In the data rows, the value 128 means zero.
Every row has a hidden score. How much higher is the second row's score than the first row's in each pair? 15 means about the same, 30 much higher and 0 much lower. The score is a weighted sum of the row's numbers plus the product of two more (or one squared), each taken from its middle value.
[160 183 171  95  77  96 169 136 126 163 162  73  62  84 159 127 130 154]
[ 93 157  66  92 174 107 136 125 105 175  72  98 194 122 155 133 127 192] >> 9
[113 152 207 149 138  91 131  77 112 146 198 150 128  80 135  82  93 120]
[ 73 117 135 158  89 148 177 160  65 112 156 166  73 129 181 163  77 105] >> 14
[112 191  91  95 177 103 160 104 111 187  80  83 179  92 161 115 114 176]
[ 97  77  83 121 168 133 115  54 135 138 108 153 205 158 148  81 161 167] >> 17
[ 74 179 154  89 170 104 135 147  63 176 160  71 175 101 126 137  89 166]
[103  93 186 155 140  91 172 123 102  86 193 160 145  77 164 124  96  70] >> 17
[198 110 121 101 120 183  83 154 179  87 110  80  94 189  89 150 160 102]
[ 67 207 139 119 115 131  97 129  74 209 145 119 120 141  91 131  84 201] >> 15
[ 65 134 139 124 179 107 195 105  62 133 147 108 191  99 186 119  82 122]
[127 112  75  87 144 173 179  98 132 128  74  77 163 184 186 102 137 147] >> 20
[122 123 176  60 138 154 156 107 118 134 186  36 139 147 155 112 126 127]
[127 113 144 113 163  38 136 118 152 129 154 120 179  31 159 131 153 143] >> 7
[112 200 159 101 166 135  94  84 102 189 164  83 159 130  99  75 104 171]
[206 128 134 115 117 136  53 172 185 155 118 103  98 141  38 139 156 126] >> 20
[105 161 129 143  85 109 111 210  87 153 126 161  72 111 106 195  89 148]
[ 79 147 114  89 147  69 175 120 104 162 144  98 163  74 201 133 116 185] >> 20
[122 107 144  93 188  63 143 137 128 111 165  87 189  50 158 148 146 119]
[ 52 182 129 165 152 122 142 158  38 166 130 154 127 106 121 135  60 156] >> 8
[206 111 108 101 137 108 106 184 194  99 103  71 136 103 104 168 177  95]
[147  90 157  93 142 176  94 191 129  82 151  76 141 176  92 170 124  67] >> 19
[174 144 146 136 105  95  50 156 183 148 125 130 108  86  48 167 167 135]
[143 126 136  85 171  86 196 112 125 130 133  68 170  68 200 108 128 136] >> 18
[ 70 153 154 126 200 150 114 118  57 140 139 112 201 144 113 111  65 131]
[135 120 113 163 118 147  70 200 120 151 106 153  99 123  38 182 105 148] >> 21
[156 108 155  87 128 169 144 189 140  83 142  58 107 164 132 164 128  51]
[178  68 157 112 135 187 146 131 149  54 152  94 116 178 123 128 141  43] >> 16
[110  84  86 173 112 136 108 192 108  98  86 195 124 151 111 192 118  94]
[113 160  51 118 149 102  88 141 134 188  64 122 180 117 117 149 137 194] >> 9
[111 111  69 183 152  83 149 139 107 135  67 209 146  84 142 136 129 136]
[192 100 125 128  69 142 111  79 196 123 137 135  61 166 127 101 187 134] >> 22
[ 74 197 154 123  94  99 111 158  82 196 162 128 116  93 107 148  81 193]
[ 83 171  80 167  91 123 141  87  95 178 102 186  97 127 159 102 120 200] >> 9
[ 73 158 111 179 142 105 177 125  61 141 104 193 138  79 161 123  77 142]
[165  73 158 116 194 110 135 101 154  65 165 111 199 107 133 101 143  65] >> 18
[191 143 144  87 104 157 209 117 148 108 113  58  87 132 185 106 137 100]
[190  94 127 148  76  86 134 131 204 118 139 163  68  78 127 133 181 107] >> 12
[ 81 165 174 100 124 108  80 120  85 187 204 104 143 109  93 131 110 194]
[104 125 136 151 138 169  27 129 114 132 133 164 138 185  36 138 121 148] >> 9
[ 63  69 126 174  93 138 114 186  96  89 156 179 105 165 121 181 112  99]
[156 131 178 110 114 160  49  99 161 121 203  99 110 166  62 120 139 129] >> 14
[199 126 147 111  98 149  70  81 196 123 167 108  98 159  74  98 174 140]
[112 176 119 187 131 106  86 104 105 187 106 203 123  94  74 103 117 166] >> 12
[124 174  86 113 121 106 206 116 112 172  76 100 123  93 206 107 119 178]
[123 189 126  89 174  78 138 107 130 173 119  69 188  68 144 109 127 178] >> 13
[ 84 117 205 115  94  95 158  95 107 138 219 123  94 108 166 121 114 145]
[116 119 221 124 121 129 139 153  57  94 203 119 103 128 121 139  84 117] >> 9
[171 108 130 175  86 155 127  60 166 105 135 182  89 156 128  62 152 113]
[ 90  62  97 126 123 164 140 191 101  72 102 127 132 187 151 200 119  94] >> 18
[ 82  71 112 150 111 161 183 146  91  72 110 169 116 176 199 150 101  80]
[ 71  85 161 148 112 163 162  83  59 105 167 154 133 183 191  90 104 110] >> 19
[211 189 146 113 118 167 119  86 176 153 121  81  88 139  82  68 154 119]
[157  75 127 159 162 129 188  88 143  66 118 156 154 122 183  82 128  53] >> 8
[ 85  75  89 106 190 169 138 163  92  94  92 110 186 187 152 154 116  90]
[158  87  88  72 109 114 170 143 158 110  98  77 139 134 198 150 181 132] >> 21
[121 122 145  85  88 186 137  66 119 138 174  96  94 209 154  94 140 148]
[140 194  60 130 164 156 102 106 138 168  48 127 168 149  91  97 126 166] >> 5
[131 169  75 142  83  86 101 128 143 185  82 163 103  94 120 146 159 208]
[130  60 164 132 140 153 133  50 145  73 182 143 164 181 131  79 142  87] >> 18
[149 163 118 170 129 135 126  30 136 155 117 180 124 131 123  47 128 152]
[131 125 114 106 199  69 154 110 150 120 107 107 215  58 160 115 145 125] >> 20
[ 59 149 175 155 159 108 130 112  48 139 186 158 160 110 128 110  65 138]
[ 99  98 216  95 143 121 125 102  99 119 229  96 133 137 116 124 116 127] >> 27
[120 195 164 119  85  95  94  97 117 188 184 128  99  98  95  97 143 201]
[171 169  76  80 150 128 169 148 152 150  57  47 147 135 157 128 133 143] >> 19
[152  85 174 153  84  68 130 134 151 100 187 173  83  65 146 145 149 108]
[195 144  66 112 121 169  96 151 196 126  55  96 124 172 106 137 157 105] >> 9
[ 79 115 149 179 113 100  72 152  93 142 140 217  98 119  82 164 109 152]
[118 187  90 107 147 160  66 116 118 192  94 103 152 170  68 116 126 198] >> 15
[133  90 162 120 111  50 117 180 146 121 175 125 110  53 132 182 158 127]
[130 196 155  88 133 102 173 100 117 190 135  62 118  87 168  91 111 180] >> 25
[ 88 159  96 136  50 129 155 131 107 172  95 146  57 143 180 150 128 188]
[ 99  86  68 165 106 182 148 135 113  93  79 189 114 192 158 145 113 103] >> 10
[155 113 196 137 168  88  96 102 144  85 216 123 137  95  95 105 145  88]
[155 183  58 112 113 141 162 111 155 176  46 103  98 139 170 104 144 167] >> 26
[143 172 124 145 130  83 215 109 128 148  95 151 107  44 187  92 115 130]
[ 87 133  66 139 169 142 191 106  78 130  67 144 169 148 195 109  98 135] >> 8
[151  93 144 131 149 210 138 104 140  74 119 109 138 211 122  89 118  60]
[194  89 134 159 148  87 157 177 151  67 130 143 123  58 144 149 130  49] >> 10
[155 139 148  90 152 175 118 179 134 119 102  44 134 141  88 187 127  71]
[142  70 169 108 156  88 136 186 148  70 191 118 131  90 125 171 127  63] >> 7
[136 107  88 175 134  83 170 180 128 106  78 177 127  65 164 166 121  86]
[201  87 131 148 126  94  79 159 200  86 134 153 126  87  77 153 172  81] >> 16
[142 102 136 141 117 186 135 196 116  75 122 136  72 182 120 163 100  49]
[ 80 195 104 139 103 146 164  85  81 196  99 140 101 143 164  88  97 195] >> 21
[146  92 101  99  86 170  86 167 164 104 112 125  91 195  87 184 169 123]
[118  47 113 120 197 155 140 133 135  70  92 115 206 162 141 114 149  77] >> 16
[202 136  96 166 130  99 171 118 181 121  59 161 104  71 153  96 156  91]
[107 115 120 139  70 176 191  83 119 120 124 143  66 194 185  90 123 140] >> 20
[105 143 150 158 168  60 127 124  98 146 167 177 173  29 119 116 106 127]
[ 86 161 160 109 150 167 151  58  78 154 163 101 142 165 150  61  96 162] >> 16
[132  49 118 167  95 121 141 112 142  63 142 219 107 123 163 116 168  97]
[144  88 114 145  90 190  91 174 133  82 101 150  89 202 101 170 139  81] >> 8
[ 76 109 133 171  90 118  68 173  73 129 148 195 113 145  90 183 112 146]
[110  30 131 118 174 111 146 142 131  49 151 137 202 118 152 154 145  74] >> 22
[125  51 124 156 166 136  61 102 140  88 145 179 194 156  73 126 155  99]
[ 87 167 109 168  68 149 115 121  99 170 109 190  62 156 125 123  99 188] >> 7
[172 180 140  80  86 103 122 111 176 193 139  81  95  92 110 114 168 177]
[ 86 130 182 157 153 137  97  82  82 128 203 184 135 133  91  75 102 128] >> 4
[ 81 152 104 188 147 137 141  74  76 150 102 208 147 131 132  86  93 144]
[147 129 158 181  79 116 189 101 130  98 141 172  68  94 179  94 125  92] >> 18
[ 51 149 136 132  84 127 182 156  54 142 137 151  80 132 207 141  90 146]
[158 161  97 147  96 133  98 209 137 140  73 142  72 120  76 192 125 132] >> 13
[160 142 108 125 108  67  84 203 150 146  94 135 110  79  95 191 157 154]
[102 123  85 180 150 157 153 108  77 107  72 202 162 137 171 113  90 100] >> 16
[ 58 147 133 145 176 157 147  91  46 150 131 138 186 157 147  90  69 130]
[ 75  73 140 115 191 139 144 110  67  90 172 133 220 151 148 117 102  98] >> 25
[171 129 157 141 139 107 106  39 172 142 165 134 140 107 113  47 167 136]
[154 155 162 119 139 167  40  95 151 145 158 117 132 172  34  99 137 138] >> 13
[133 185 108  78 145 144 119  80 140 199  97  67 154 140 130  86 146 190]
[101  69 171 116 147 153 182 151  81  53 154 127 132 152 184 142 105  58] >> 10
[163 210 166  93 151 145 108  99 131 184 154  54 123 119  85  83 117 151]
[164  77 145 136 166 164  78  71 176  85 145 143 168 166  77  86 158  88] >> 10
[129 189 169  91 129  84 113 165 130 178 166  70 112  62  90 156 120 166]
[ 98 132 134 164  85  58 177 151 103 137 152 177  86  58 179 141 123 136] >> 8
[ 83 175 110 127  99 193 121 169  72 167  98 117  81 181 112 166  81 150]
[132 165 106  82 151 183 117  72 133 161  95  73 161 201 115  90 136 159] >> 17
[100 122  88 143 156 192 170 129  78 104  69 127 150 196 174 119  86  95]
[ 83 194 135 101 157  81 138 127  88 185 142  82 171  75 145 118 101 199] >> 21
[156 125 144 190  95 119 193 143  92  82 107 184  85  94 168 116 108  84]
[ 72 156 108 175 182 157 137 126  54 141  94 171 162 137 125 109  64 119] >> 10
[109  82 196 119 162  94  89 120 125  89 227 138 163 111  94 128 129 108]
[100 121 138  91 100 164 192 164 115 135 148  55  89 172 189 145  94 103] >> 25
[ 53 119 133 116  83  97  88  95  97 171 192 161 112 142 156 132 138 215]
[ 49 148 153 127 143 129 146 169  25 167 140 123 133 133 140 160  58 152] >> 18
[157 121 191 108 138  73 117 169 151 108 196  85 135  54 111 155 132 101]
[165  43 141 133 119 158 104  93 182  59 157 145 133 178 115 109 178  75] >> 16
[173 159  76  83 143 154  97 121 177 161  64  67 168 154 111 114 160 155]
[184 111 166  91 105 111 107  70 190 121 189  89 111 123 115  99 182 152] >> 19
[ 62 113 174 129 125  77 167 148  76 128 192 144 142  56 169 155  95 133]
[103 190 152 178  93 115  97  95 101 195 149 172  91 100  89  98 105 178] >> 7
[120 189 144 143 111 162  65 138  94 183 141 146  88 158  44 125  89 172]
[175 131 139 156 117 104  39 105 176 147 147 172 118 107  41 125 162 137] >> 16
[131  69 154 169  87 104 139 167 149  76 156 185  80  99 145 166 134  64]
[155 182 133 110 110 127 112  45 162 186 136 110 115 133 108  61 156 192] >> 18
[204  88 112 123 147  85 163 138 201  81 101 105 143  79 156 134 177  73]
[134 131  85  93  87 126 103 105 171 198 107 111 117 138 108 117 181 217] >> 26
[ 99 137 100 195 106 101 104 126 126 139  98 238 122  97 100 133 120 149]
[ 99 103 146  96 131 162 171 195  93  85 116 115 131 162 159 185  85  62] >> 22
[133 141 130 174 119 170 185 165 120  92 113 147  55 126 155 130  89  48]
[107 134 133 139 185 193 157 114  84 100 118 133 165 183 121  97  67  69] >> 14
[ 82 148  94 122 138 178 192 123  66 141  71 116 136 187 185 118  80 133]
[127 156 145  90  60  92 171 114 145 174 168  88  73 116 177 114 148 176] >> 23
[128 138 156 122  64  80 156 166 118 152 164 131  44  79 155 177 127 148]
[122  76  92 116 101 190 169 117 135  86 106 123 103 221 186 123 143  91] >> 11
[136  74 163 139 143 192 168  95 122  63 156 135 128 176 144  87 116  48]
[ 92 153 122 130 189 142 209 108  60 128 105 103 180 116 170 107  76 111] >> 11
[ 72 181 120 146 125  65 158 109  78 186 126 162 136  67 169 111 108 191]
[102 190 110 162  65 155 124 122  85 178 109 179  59 156 123 124  97 172] >> 13
[ 77 142 135 114 196 152 166  87  89 124 133  95 186 153 178  92  72 119]
[177 133 144 123 125 111  53  67 177 154 158 126 136 120  56 107 181 164] >> 17
[144 175  89 116 140 101  71  91 166 186  91 125 159 109  93 101 166 208]
[134  76 115 122 187 101  70  96 174 102 126 138 224 132  97 109 170 124] >> 14
[ 87 144 162 136 131 187  89  78  73 142 165 130 139 212  83  89 101 145]
[145 132 170 108 158 130  40  95 155 146 187 102 165 130  54  97 141 155] >> 18
[142 154 146  83  96 171  55 134 167 162 151  79 103 185  69 129 146 152]
[175 154 134  69 131 153 163 197 145 119 107  37 108 119 137 160 119  99] >> 15
[112  85 176 113 152 173 101 129 113  70 198  95 166 185  93 142 108  74]
[214 118 131 120 142  89  76 127 215 117 130 121 141  77  78 120 185 113] >> 15
[144 102 132 114  56 186 149 131 164 102 132 116  49 202 149 137 145  96]
[164 170 165 101 105  83 106 134 156 171 173  69  89  68  95 136 160 175] >> 18
[215 137 118 119 116  60 157 124 193 139 106 118  99  47 149 126 172 129]
[ 45  83 116 158  99 186 142 135  78 104 126 178 114 210 154 138  99 114] >> 14
[ 65 162  85  99 148 146 143 190  67 163  68 119 135 138 157 179  93 150]
[125 104  85 182 129 139 183 131 111  98  58 194 121 130 186 116 110  88] >> 11
[ 85  52 168 136 128 168 151  87 100  63 183 152 132 186 169 113 117  83]
[168  65 139 134 183 154 156 153 158  58 133 105 157 131 150 111 113  29] >> 12
[132 231 122 149 170 160 158 117  77 148  93 126 153 115  95  98  61 117]
[ 96  65  83 167 103 170 148 123 121  99  80 199 107 188 165 147 119 102] >> 24
[167 155  58 112 168 120 104 116 161 170  33 108 157 141 107 127 158 163]
[135  78  84 167  99 119  76 118 173 117 103 210 107 138  98 148 182 131] >> 15
[185 167 144 123 144 115 116  41 174 161 147 110 147 100 106  48 150 152]
[186  97 114 152 181  79 127 111 175  90 109 161 202  69 118 105 147  80] >> 12
[166 125  98 108 104  83 115 215 166 127  99 111 102  79 123 198 155 139]
[130 112 149 130  44 169 165 143 125 120 140 135  31 178 166 133 131 102] >> 20
[161 133 115 171  85 136 190  84 163 121  98 170  64 137 180  78 125 100]
[156  91 131 184 130 172 140  94 163  78 112 190 105 158 122  75 125  62] >> 12
[167 116 165 100 177 183 144  83 152  73 143  81 168 165 123  82 117  74]
[149 162  94 152 111 141  38 133 162 163  89 175 113 137  44 140 143 162] >> 11
[141 114 153 155  52 172 130  95 148 118 155 159  40 188 131 104 135 110]
[215 163 122 143 101 130  99 110 213 154  86 116  84 114  69 100 173 132] >> 21
[114 150 187 153 112 180  81 116  86 127 174 163  93 181  65 105  98 105]
[121 156 165 106  77 101 122 199 118 155 149  99  61 102 123 194 108 153] >> 22
[ 81 167 185 111 109 167 169 109  76 151 181  87  97 163 151 100  76 131]
[194 127 158  78 109 100 105 153 200 121 165  67 105  91 107 147 174 121] >> 15
[217 141  72 147 116 128 163 141 193 117  42 130 100 119 138 108 157  95]
[183  91  90 110  92 148 180 115 206  85  96 119  83 154 184 123 165  93] >> 20
[ 66 132 119  87 121 142  98  68 116 193 144 109 155 176 124  97 154 213]
[161 140 146  87 189 109  86  89 163 142 149  79 198 104  82  92 154 151] >> 9
[103 197 136 157  80 117 143  93 104 197 126 156  70 104 148  92 101 195]
[139 150 103 132 180 109 194  61 138 146  86 138 165 101 163  51 128 139] >> 13
[148 207 113 168 160  87  90 131 122 166 112 156 130  51  58 123 120 165]
[154 150 151  75 130  70 154 111 175 141 159  66 162  54 155 118 155 150] >> 29
[141 115 144  92 192 148 129 171 120  84 131  63 196 141 115 161 100  65]
[ 72 155 180 138 128  68 153 122  68 166 201 127 112  73 150 121  98 161] >> 17
[156 188 101 148 122 166  79  70 148 173  95 144 111 161  67  77 136 179]
[ 98  68 143 145 140  70 151 182 108  86 154 154 143  63 154 195 124  94] >> 22
[169 136  73 158  90 120 118  56 167 161  93 182 100 131 147  89 169 160]
[ 72 145 163 151 168 157  95 152  55 120 152 149 171 143  82 141  57 113] >> 16
[148 133  75 145 125 114  44 151 173 139  84 181 131 110  68 153 163 168]
[214 116 110 163 140  86  89 172 184  99  90 156 130  75  77 158 148  96] >> 13
[188 161 131  99 162 152 132  56 172 157 121  77 155 135 118  47 145 129]
[115 139 121 112 108 108  30 127 149 171 152 128 141 134  60 149 159 208] >> 10
[129  72 171 169 143 156 137 138 108  46 160 168 137 148 120 129  98  41]
[131 188  83 100 165  95 144 118 127 188  66  81 185  77 148 126 136 173] >> 17
[151 178 119 160  82 116  74 105 141 184 109 170  71 134  73 108 147 193]
[ 89  82  95 153 148 121 216 111  99 105 102 166 147 118 218 109 112 100] >> 17
[162 142  89  96  78  99 138 107 191 166  95  98  96 127 160 117 185 189]
[149 175  82  97 101  91 115 161 153 190  73  88 121  93 130 160 158 194] >> 10
[ 76 133 132 172 101 185 144 158  74 112 111 181  74 181 127 143  80  96]
[ 87 179 115 142 122 206  88 130  76 168 105 143 100 197  81 118  93 154] >> 15
[125  87 181 131  94  53 144 112 151  99 210 157 113  77 160 134 144 123]
[151 174 110  64 165 129 132  75 143 168 110  54 164 142 142  96 147 173] >> 18
[ 93  41 126 135  76 150  89 150 114  77 175 164 114 194 124 175 153 123]
[153 180 134 112  80 178  95 106 140 164 117 111  67 221  87 114 114 159] >> 12
[ 64 120 123 149 103 154  76  61  84 156 155 179 138 201 119 103 125 184]
[ 73 170 123 126  92 168  82 151  72 186 138 133  87 184  86 150  98 189] >> 17
[159  74 136  75 130  89 152 132 187  88 153  78 142  96 174 142 187 113]
[ 62 124 125 147 163 141 200 141  46 114 121 149 159 133 184 116  69  96] >> 9
[192 107  82  89 133 125  96 151 203 104  92  80 151 142 106 158 188 118]
[105 146 212 104 103 147 113 105 107 132 223  95  96 152 108 103 113 141] >> 20
[176 134  79 141 121  82 152  95 192 150  67 150 125  75 171 102 179 128]
[196 163 134  80 127 125 173  86 166 154 123  43 116 104 159  88 159 145] >> 24
[ 54 146 128 136 148 163 115  67  58 159 134 159 170 184 123  81  96 180]
[ 83 213 121 116 143 123 105 166  71 203  98 104 146 113  92 151  85 186] >> 16
[154  89 126  69 143 119 179 159 145  94 134  49 156 111 191 154 149  92]
[ 60 122 124 140  89 149  73 187  94 135 139 168  98 166  83 194 105 158] >> 10
[208 119 105 186 114 141 110 146 183 102  69 165  91 113  80 123 155  85]
[156 114 189 149  84 159  96 150 128  83 193 134  55 155  78 137 126  98] >> 14
[132 171  68  84 153 171  98 143 133 153  61  75 165 177 102 148 141 153]
[130 164 119 113 132 214  95 174 112 137  95  77 115 200  73 144 106 111] >> 17
[185 139  75  97 171 121 171 153 148 119  56  62 176 105 162 144 135 108]
[180 112 137 124 127 117 202  66 172 102 143 105 110  91 205  71 142 112] >> 23
[137 155 184 107  76  98 116 132 131 161 195  97  53  90 115 140 141 179]
[159  69 140 124 151  86 174 165 161  58 131 105 149  72 170 159 154  61] >> 8
[ 91 183 138 146  86  82 101  95 105 193 163 175  86 102 112 120 124 208]
[122 120 144 157  66 112 190 101 120 127 154 171  52 116 205 100 125 121] >> 18
[173  82 132 150 164  95  70 108 180  52 147 176 173 111  84 127 164 100]
[ 84 117 193 110 132 180 136 113  63 106 206 104 119 180 133 114  90 109] >> 25
[171 155  59 142 136  97 116  84 167 164  61 159 160 104 129  89 166 168]
[105 150  81 163  88 168 131  73 113 171  75 178 103 186 139  91 124 169] >> 19
[102 123 211 130 134 102 105 142 100 118 234 117 140  97 109 124 105  93]
[149  42 151 112 137 160 140 159 156  37 147 112 140 166 140 151 141  44] >> 17
[ 63 127  84 160  85 107 141 187  84 150  90 170 112 124 164 190 104 149]
[172 159 147 165  69 167 137 161 129 132 132 140  20 149 100 123 111  91] >> 14
[ 58 163 105 174 159 116 117 101  61 167 110 195 174 120 120 110  84 159]
[173 110 167 179 101 143  89 150 157  82 156 181  72 126  79 125 130  64] >> 15
[133 100 102 191 136  89 156 102 143  87  89 213 152  92 165 104 136  96]
[195 133 168 141  80  92 123 101 195 119 173 132  58  81 110 109 169 130] >> 23
[164  80 178 160  83 125 111 118 165  73 185 182  74 117 108 124 154  84]
[ 92 201 139 162 102 158 126 126  66 187 115 159  67 155  99 121  73 159] >> 11
[ 97 155 190 122  56 128 114 102 116 157 196 138  58 144 119 117 123 176]
[181  76 144 106 103 164 140 185 164  63 135  92  84 160 127 168 146  60] >> 13
[165 153 114 147 120  94  84 218 154 123 112 133  92  72  73 190 132 126]
[156 117 115 112  95 211 124 133 149 113 108 100  79 236 100 126 133 104] >> 24
[167 150 100  97 123 103 116 216 148 131  73  98 116  95 114 206 139 123]
[103 114 103 165 178 188 136 127  76 114  78 157 170 186 112 116  78  87] >> 13
[114 177 139 152 125  87  90  60 109 188 160 186 139  95 105  84 116 189]
[112 117 128 131 203  64 159 100 119 128 126 140 202  48 161  99 127 135] >> 20
[165 110 168  81 169  85  90 112 168 131 175  69 184  86 101 129 157 133]
[109  78 150 148 113  53 126 156 156 116 180 162 156  37 105 157 150 133] >> 23
[174 115  80  73 136 122 100 129 155 130 116  62 192 153 115 131 187 154]
[152 150  91 121 112 113 214  91 144 142  76 115 104 104 220  94 145 138] >> 16
[119  77  62 173 142 128 107 141 141  87  61 204 156 140 136 147 154 105]
[181 144  67 124 166 107 166  98 190 137  61  93 171  92 156  97 158 120] >> 17
[111 132  98  78 183 137  80 134 123 142 109  74 209 171  85 144 136 172]
[214 128 134 107 109 126  78 124 218 116 149  97 103 122  70 120 188 118] >> 16
[147  68 131 165 122 155 156 180 126  53 110 173 100 136 143 157 114  38]
[ 78 150 163 155 170 108 125  73  65 123 163 197 159 111 145  70  99 135] >> 8
[183 121 160 165  89  87  78 135 176 102 168 154  94  83  62 136 165 137]
[194  62 135 115 116 150 164 155 181  55 132 110 103 135 157 141 154  40] >> 21
[172 181  89 140 116 185  76 163 141 155  69 116 109 174  51 139 113 132]
[129 123 120 109 184 136  40 133 141 134 132  95 201 157  44 139 137 152] >> 17
[115 146 122 107  81 146  52 112 146 166 174 117  80 166  87 135 153 210]
[158 117  94 119 122 121  57  81 192 148 112 150 144 137  80 107 195 179] >> 15
[167  62 131 182 103 141 110 141 159  62 129 196  89 144 111 136 150  63]
[120 153 140  86  91 104 149 205 121 146 150  64  80  94 147 192 127 145] >> 21
[105  78 158 135 132 114 214 134  99  75 154 128 136 103 209 142 102  66]
[ 49 131 115 103 153  69 149 163  70 156 135 123 184  88 156 167 103 187] >> 13
[128  58 143 182 134 107 119  98 150  59 159 199 150 121 139 112 149  63]
[170 103 127 100 194 138 181 129 150  79  99  71 174 122 176 118 122  57] >> 16
[146 102  66 130 109  97 199 112 162 119  73 137 118 113 219 126 159 124]
[125 219 135 157 123  83 115 112 108 194 117 159 114  62  97 102 104 193] >> 13
[115 177 111  93 112 133 220 108 114 166 100  81 114 122 208  93 114 152]
[175 149  75 126  88 165  86 129 179 150  64 128  86 176  82 138 165 161] >> 10
[167  84 162 121 132  64  92 121 188 100 185 136 150  66 109 123 183 115]
[163 154  70 151 129  93 150 190 180 128  47 128 128  72 130 153 151  94] >> 9
[171 137 101 132  87 157  49 133 183 147 106 140  90 168  53 133 168 158]
[ 76 113 109 184 131  97 172 136  74 117 108 206 135  90 187 134  91 121] >> 12
